(in the rows, 128 means zero)
Which row each row swaps with, under one turn or mirror
z184: [119 117 144 132 117 140 106 118 115 131 160 141 111 112 151 125 145 106
 107 134  94]
z481: [141 139 135 104 145 128 108 127 120 131 125 153 111 125 164 155  87 162
 135 130 143]
z812: [124 124 128 116 120  99 101 128 145 134 103 151  72 128 149 129 116 119
 152 140 151]
z681: [142 100 149 146 140 135 126 157 131 100 155 133 109 119 119 161 132 135
 145 135 134]
z891: [157 109 134 147 124 115 119 164 124  98 133 132 115 121 130 163 130 106
 153 138 135]
z320: [114 110 158 105 123 151 122 141 103 116 132 123 106 118 152 118  97 109
 119 113 145]
z596: [148 116 154 109 136 100 135 108 135 121 150 143 128 102 133 171 126 117
 152 161 127]
z944: [143  96 138 138 128 133 126 159 135  94 141 117 116 136 131 168 121 128
 153 131 119]
z123: [107 165 146  95 128 132 113 159 117 113 124 119  84 128 154 140 139 120
 129 158 117]
z689: [134 148 180 128 128 149 125 107 123  98 133 116 113 151 159 132 134 108
 139 158 130]
z400: [131 134 168 119 132 151 123 121 129  90 141 109 121 162 139 123 142 103
 149 137 117]
z248: [121 160 141 102 122 135 111 163 123 111 114 120  85 117 144 148 144 126
 125 157 109]
z981: [117 161 145 113 122 138 104 166 116 103 105 117  98 126 153 147 141 118
 127 138 123]
z966: [124 161 136 103 135 125 112 125 130 151 153 133 122 155 135  99 111 140
 150 137 137]
z237: [170 111 108 111 126 156 120 138 146 148 138 123 120 128 138 138 144 114
 137 145 139]
z324: [112 132 130 116 121 100  98 137 125 134 107 140  71 124 149 116 126 139
 153 143 146]
z134: [114 133 143 106 120 118 123 123 140 150 158 120 119 157 129 102 111 138
 125 129 115]
z533: [137 108 136 109 131  92 131 104 161 137 144 150 121 116 144 156 121 124
 147 150 107]
z394: [128 124 120  91 133 120 105 122 112 121 129 155 122 102 136 156 107 158
 131 126 155]
z917: [141 137 139 104 145 122 123 136 110 124 135 161 115 122 147 149 110 171
 124 133 157]
z916: [123 111 175 119 120 138 114 124 122  87 120 127 124 157 120 125 120 110
 149 142 105]
z538: [127 119 142 127 134 134 107 137 107 112 160 160 113 107 137 136 133 112
 101 129  96]
z297: [148 105 143 142 134 129 121 165 128 103 138 132 120 123 130 165 139 126
 162 123 142]
z985: [141 101 128 146 115 141 119 154 128 107 139 135 100 109 136 169 142 129
 157 142 140]
z833: [109 114 138  95 141 132  86 144 108 116 152 137 104 147 125 108 114 112
 161 155 122]
z192: [114 154 149 113 118 106 104 126 129 154 156 125 120 157 150 112 113 134
 146 133 116]
z497: [124 134 152 136 139 138 124 146 109 109 111 120 132  99 125 109 129  97
 143 141 134]
z983: [166 100 121 107 114 153 130 129 135 149 139 129 108 119 161 146 146 116
 123 137 129]
z232: [117 114 127 121 129 127 112 150 116 105 103 114 141 103 139 127 119  93
 144 132 138]
z275: [143 112 144  93 123 104 124  94 122 134 136 138 137 110 132 170 122 121
 151 161 122]
z321: [143 124 132 147 124 147 122 124 104 124 158 130  93 123 141 122 140 112
 115 133  92]
z362: [128 123 139 117 136 105 126  94 129 137 135 143 120 108 157 182 118 111
 151 145 127]
z851: [138 118 126 116 136  87 138 102 134 125 134 143 121 107 150 168 110 116
 135 145 113]
z346: [173 121 121 113 135 152 125 121 117 138 121 128 138 137 160 149 141 105
 129 133 139]
z38: [131 155 167 111 125 156 119 115 132  90 136 109 113 142 154 118 133 107
 150 150 125]
z81: [118 110 131  98 136 128  86 137  95 115 151 155 106 139 125 111 107 114
 158 150 117]
z592: [104 112 136 106 134 121  89 138 118 117 139 161 103 141 124 110 101 123
 166 141 119]
z810: [111 120 147 116 144 138 118 136 105 109 111 106 131  99 123 126 137  99
 143 136 145]
z150: [137 125 139  94 127  93 131  99 128 116 147 151 126 106 155 167 117 112
 141 157 127]
z877: [116 118 136 114 116  93 109 131 130 140 125 148  72 129 154 112 139 134
 147 145 153]
z539: [124 155 159 120 113 129 107 138 122 156 123 136  98 144 159 118 107 138
 118 126 112]
z98: [153  89 106 106 126 144 119 130 144 139 125 123 134 137 153 141 146 129
 133 134 138]
z904: [144 130 123  97 146 121 113 133 136 125 116 168 112 104 144 137  94 150
 130 129 146]
z371: [178 100 109 123 139 146 114 124 136 137 119 127 126 133 151 138 136 122
 135 144 138]
z572: [128 130 143 111 120  85 106 130 132 125 118 155  77 137 136 105 131 128
 133 135 147]
z238: [114 161 154 105 126 115 117 120 135 151 152 133 113 151 156 109 113 143
 138 133 113]
z254: [143 114 142 109 136  99 141 100 131 130 150 141 112 103 151 168 125 105
 141 153 120]
z852: [125 149 143 117 109 140 119 136 142 151 134 128 101 148 133 114 108 146
 121 131  97]
z28: [135 131 137  99 147 117 120 136 129 124 126 167 114 111 151 150 106 162
 141 117 153]
z955: [136 130 177 120 117 136 105 110 105  84 135 130 125 156 144 133 114 110
 139 148 109]
z58: [141 143 142 103 128 114 109  94 112 114 121 141 120 136 119 124 133 159
 129 167 105]
z314: [124 144 166 119 131 134 130 127 141  79 152 112 108 141 152 131 145 100
 140 141 121]
z8: [107 114 136 122 137 131 109 144 102  96 109 110 118 105 129 120 128 100
 149 129 137]
z203: [173 110 117  99 129 146 133 137 131 148 143 136 119 127 152 136 141 129
 121 133 148]
z459: [117 152 140 103 111 110 114 124 134 141 164 120 110 155 135 104 110 128
 146 129 117]
z195: [146 143 136 117 124 131 110 128 114 125 114 164 113 148 110 142 148 151
 136 172 118]
z474: [123 139 164 110 133 161 130 116 137  88 128 115 113 154 149 124 138 104
 144 137 117]
z586: [122 124 172 118 103 108 110 142 133 129 112 118  96 141 124 139 117 146
 162 165 141]
z976: [131 140 138 105 115 131 114  97 113 128 111 146 120 152 114 135 150 141
 135 169 117]
z856: [173 104 113  99 133 140 123 125 133 149 129 122 133 130 144 134 146 128
 130 150 141]

z203 is swapped with z596
z459 is swapped with z38
z275 is swapped with z983
z400 is swapped with z238
z58 is swapped with z321
z320 is swapped with z586
z81 is swapped with z248

